(in the rows, 100 means zero)
Each path below is one point turned by a fixed rotation once a step. After each direction that follows a path, write how fast that rotation turns it, in degrees per step (0 if it stays still).
Each turn is a multiple of 5 degrees from 10 to 175, or 0.
Each row of a path follows its step; steps can be skipped.
path 1
step 3: 100; 90; 106; 99; 108; 85; 106; 99; 98; 80; 112; 101; 106; 66; 98; 94; 112; 105; 97; 89; 102; 101; 94; 97; 113; 76; 92; 106; 99; 106; 95; 96; 94; 114; 103; 104; 95; 97; 85; 95; 80; 89; 89; 104; 91; 92; 106; 94; 96; 100; 100; 95; 90; 115; 95; 77; 105; 83; 82; 106; 100; 108
step 4: 117; 106; 113; 89; 113; 95; 130; 95; 111; 99; 92; 93; 96; 92; 97; 90; 90; 116; 98; 106; 106; 91; 94; 110; 94; 99; 97; 86; 103; 90; 79; 103; 103; 108; 94; 98; 96; 94; 86; 111; 100; 90; 92; 108; 101; 89; 104; 84; 96; 101; 102; 106; 82; 116; 95; 106; 92; 87; 117; 120; 110; 99
step 5: 91; 94; 100; 93; 117; 102; 86; 112; 120; 81; 107; 112; 100; 117; 100; 100; 100; 90; 93; 114; 98; 105; 100; 102; 112; 103; 114; 94; 97; 98; 79; 93; 103; 118; 91; 98; 100; 88; 68; 92; 103; 103; 84; 115; 102; 96; 97; 84; 98; 100; 97; 93; 92; 105; 102; 96; 105; 90; 91; 110; 107; 119
step 6: 115; 93; 104; 98; 113; 109; 89; 96; 96; 83; 85; 89; 91; 87; 99; 107; 100; 111; 90; 128; 110; 93; 106; 120; 112; 91; 106; 94; 107; 103; 100; 111; 94; 94; 103; 109; 98; 113; 90; 103; 116; 94; 87; 112; 110; 109; 104; 108; 86; 101; 106; 111; 92; 105; 110; 82; 111; 93; 103; 115; 101; 114
step 7: 108; 129; 98; 92; 116; 112; 103; 103; 94; 106; 81; 116; 91; 114; 102; 111; 99; 106; 91; 105; 100; 104; 98; 113; 111; 100; 96; 100; 121; 97; 81; 105; 84; 112; 101; 85; 105; 83; 92; 100; 125; 99; 94; 96; 105; 94; 100; 85; 89; 93; 101; 104; 104; 104; 110; 92; 101; 110; 89; 97; 90; 101
step 11: 101; 107; 108; 100; 92; 102; 98; 98; 96; 101; 116; 94; 82; 77; 77; 120; 107; 108; 88; 99; 101; 97; 102; 95; 113; 96; 93; 91; 102; 92; 100; 91; 100; 99; 113; 103; 79; 108; 106; 105; 97; 106; 124; 120; 91; 111; 89; 109; 105; 113; 88; 88; 102; 108; 87; 93; 113; 108; 86; 107; 96; 104
step 16: 99; 87; 93; 96; 118; 101; 100; 85; 102; 92; 99; 98; 104; 98; 96; 101; 114; 100; 101; 111; 106; 107; 123; 109; 107; 93; 81; 88; 102; 113; 96; 106; 102; 117; 93; 105; 102; 78; 108; 98; 99; 82; 108; 97; 103; 106; 101; 105; 76; 124; 98; 101; 116; 96; 96; 78; 92; 112; 93; 110; 100; 106
step 17: 122; 115; 93; 104; 114; 90; 104; 97; 103; 99; 77; 95; 100; 110; 92; 97; 84; 86; 95; 88; 98; 106; 104; 109; 100; 106; 102; 76; 101; 111; 114; 107; 101; 104; 100; 99; 89; 93; 94; 103; 97; 77; 115; 90; 118; 81; 94; 97; 83; 107; 94; 106; 93; 109; 108; 102; 101; 109; 101; 95; 95; 121
Speeds:
102; 94; 99; 99; 103; 99; 97; 101; 101; 95; 100; 99; 97; 101; 95; 101; 105; 94; 100; 98; 101; 99; 97; 100; 97; 100; 98; 107; 101; 100; 101; 103; 101; 101; 101; 95; 101; 97; 102; 106; 94; 104; 99; 104; 97; 105; 98; 105; 94; 102; 103; 102; 102; 103; 100; 101; 102; 98; 99; 102; 97; 98 : 140
100; 102; 101; 100; 99; 102; 105; 100; 94; 93; 104; 103; 98; 98; 108; 102; 94; 95; 101; 99; 97; 97; 100; 102; 102; 98; 104; 102; 96; 102; 101; 96; 95; 97; 99; 100; 101; 103; 101; 100; 100; 100; 103; 106; 101; 102; 97; 99; 94; 97; 103; 99; 101; 97; 105; 100; 103; 104; 100; 102; 100; 101 : 90
99; 103; 103; 97; 100; 103; 102; 101; 98; 99; 103; 92; 103; 102; 98; 102; 101; 96; 96; 96; 97; 105; 100; 102; 101; 106; 99; 99; 103; 102; 101; 104; 101; 97; 97; 94; 103; 104; 97; 101; 102; 98; 101; 100; 93; 101; 97; 99; 100; 99; 93; 93; 99; 100; 99; 100; 100; 99; 102; 100; 106; 105 : 115
104; 104; 99; 104; 102; 97; 91; 96; 99; 98; 102; 99; 102; 103; 96; 105; 97; 101; 98; 103; 100; 99; 98; 96; 101; 104; 98; 103; 94; 100; 102; 102; 99; 102; 96; 100; 105; 99; 104; 100; 100; 95; 102; 97; 100; 101; 104; 97; 100; 97; 101; 101; 101; 105; 104; 98; 99; 107; 101; 103; 100; 100 : 40
100; 102; 96; 99; 99; 99; 100; 103; 99; 105; 102; 98; 103; 95; 108; 99; 102; 102; 98; 100; 101; 102; 107; 102; 96; 100; 97; 98; 103; 96; 95; 102; 99; 102; 96; 99; 104; 101; 96; 104; 99; 101; 99; 102; 97; 100; 107; 104; 94; 100; 102; 100; 100; 105; 101; 100; 99; 106; 101; 98; 99; 94 : 120
96; 105; 104; 96; 99; 97; 98; 100; 101; 100; 106; 102; 94; 102; 104; 103; 101; 104; 96; 100; 97; 97; 100; 99; 99; 105; 103; 96; 104; 102; 101; 103; 101; 98; 102; 104; 100; 100; 98; 102; 93; 101; 93; 105; 100; 101; 100; 98; 104; 101; 104; 104; 104; 103; 99; 97; 99; 96; 104; 104; 102; 101 : 45
path 2
step 5: 95; 93; 98; 79; 100; 102; 121; 81; 100; 81; 88; 119; 95; 112; 87; 123; 87; 106; 104; 110; 103; 111; 119; 77; 88; 101; 114; 92; 110; 78; 105; 79; 93; 105; 86; 111; 95; 100; 105; 112; 111; 94; 101; 95; 108; 95; 114; 87; 86; 95; 121; 103; 98; 83; 99; 103; 95; 93; 108; 104; 105; 108
step 9: 103; 103; 78; 84; 113; 86; 103; 108; 108; 99; 103; 107; 100; 102; 107; 134; 102; 92; 93; 112; 79; 102; 121; 102; 117; 102; 99; 104; 124; 99; 98; 92; 106; 84; 88; 89; 90; 81; 105; 110; 105; 80; 105; 104; 83; 101; 116; 95; 109; 82; 102; 106; 94; 105; 113; 100; 110; 90; 101; 125; 99; 96
step 11: 92; 112; 90; 98; 112; 108; 100; 112; 107; 88; 91; 99; 94; 97; 90; 102; 99; 118; 99; 99; 107; 109; 99; 106; 76; 93; 123; 91; 114; 106; 84; 73; 103; 132; 106; 104; 93; 106; 103; 109; 93; 90; 109; 93; 111; 103; 110; 94; 77; 100; 103; 106; 101; 105; 107; 115; 76; 105; 88; 110; 86; 81
step 12: 90; 131; 98; 90; 103; 102; 110; 94; 91; 85; 110; 109; 88; 95; 118; 99; 96; 138; 110; 99; 84; 91; 116; 109; 102; 81; 110; 105; 118; 79; 98; 90; 101; 105; 110; 88; 82; 91; 106; 88; 94; 81; 95; 101; 92; 109; 102; 100; 117; 91; 99; 86; 104; 102; 101; 106; 111; 97; 104; 96; 107; 110
step 13: 115; 78; 86; 91; 97; 94; 116; 100; 108; 91; 87; 114; 99; 102; 110; 102; 106; 98; 99; 100; 82; 108; 115; 78; 114; 111; 100; 93; 108; 84; 96; 90; 105; 88; 115; 83; 87; 104; 109; 102; 83; 93; 93; 85; 92; 110; 92; 91; 69; 120; 93; 87; 108; 96; 110; 113; 104; 96; 103; 112; 100; 126
step 15: 110; 132; 88; 87; 102; 105; 101; 133; 103; 101; 107; 102; 107; 112; 107; 113; 94; 106; 97; 92; 94; 87; 109; 92; 104; 110; 113; 97; 121; 90; 97; 94; 104; 117; 84; 96; 99; 117; 87; 111; 111; 86; 87; 85; 110; 105; 121; 96; 97; 78; 115; 101; 107; 93; 101; 88; 94; 90; 107; 85; 102; 110
step 16: 104; 108; 92; 104; 113; 94; 110; 110; 113; 100; 90; 91; 95; 114; 97; 94; 102; 123; 70; 107; 95; 118; 82; 109; 120; 98; 123; 89; 105; 86; 99; 73; 107; 94; 100; 97; 92; 79; 89; 79; 82; 109; 99; 95; 97; 109; 105; 93; 94; 89; 100; 88; 121; 98; 98; 117; 95; 95; 100; 102; 94; 110
step 18: 102; 105; 97; 85; 99; 109; 96; 108; 91; 106; 103; 119; 84; 125; 103; 115; 82; 98; 99; 92; 79; 88; 123; 103; 113; 96; 110; 105; 114; 75; 93; 94; 101; 87; 103; 105; 94; 98; 104; 109; 87; 77; 116; 91; 122; 94; 103; 102; 104; 118; 105; 106; 84; 101; 111; 108; 84; 77; 99; 112; 101; 105
Speeds:
101; 98; 99; 102; 105; 101; 103; 105; 99; 96; 102; 98; 106; 99; 105; 102; 102; 98; 107; 98; 99; 103; 98; 98; 98; 103; 101; 102; 100; 98; 101; 100; 100; 103; 95; 99; 104; 102; 101; 107; 106; 99; 99; 100; 96; 104; 99; 97; 95; 99; 95; 105; 101; 100; 102; 102; 96; 105; 103; 104; 99; 101 : 175
107; 97; 103; 104; 100; 97; 101; 96; 109; 98; 105; 100; 97; 99; 103; 102; 100; 104; 105; 105; 96; 104; 102; 98; 103; 97; 103; 102; 98; 97; 100; 102; 97; 99; 100; 101; 96; 100; 100; 99; 102; 102; 102; 101; 96; 96; 99; 100; 102; 103; 102; 100; 101; 96; 103; 102; 104; 99; 94; 104; 102; 102 : 85
99; 106; 100; 97; 102; 101; 102; 101; 100; 102; 99; 100; 103; 105; 100; 102; 103; 98; 100; 95; 96; 100; 101; 96; 110; 94; 101; 99; 101; 103; 99; 105; 98; 101; 96; 99; 96; 101; 99; 100; 98; 97; 99; 101; 98; 99; 96; 99; 107; 97; 98; 98; 102; 100; 96; 102; 103; 102; 103; 103; 94; 104 : 115
94; 102; 100; 103; 98; 106; 100; 98; 98; 96; 103; 105; 100; 105; 100; 108; 99; 98; 101; 100; 97; 101; 100; 101; 101; 98; 102; 98; 101; 98; 99; 99; 97; 107; 98; 101; 108; 105; 97; 98; 98; 98; 101; 104; 100; 102; 105; 105; 102; 100; 100; 104; 98; 98; 101; 100; 104; 98; 96; 99; 104; 100 : 110
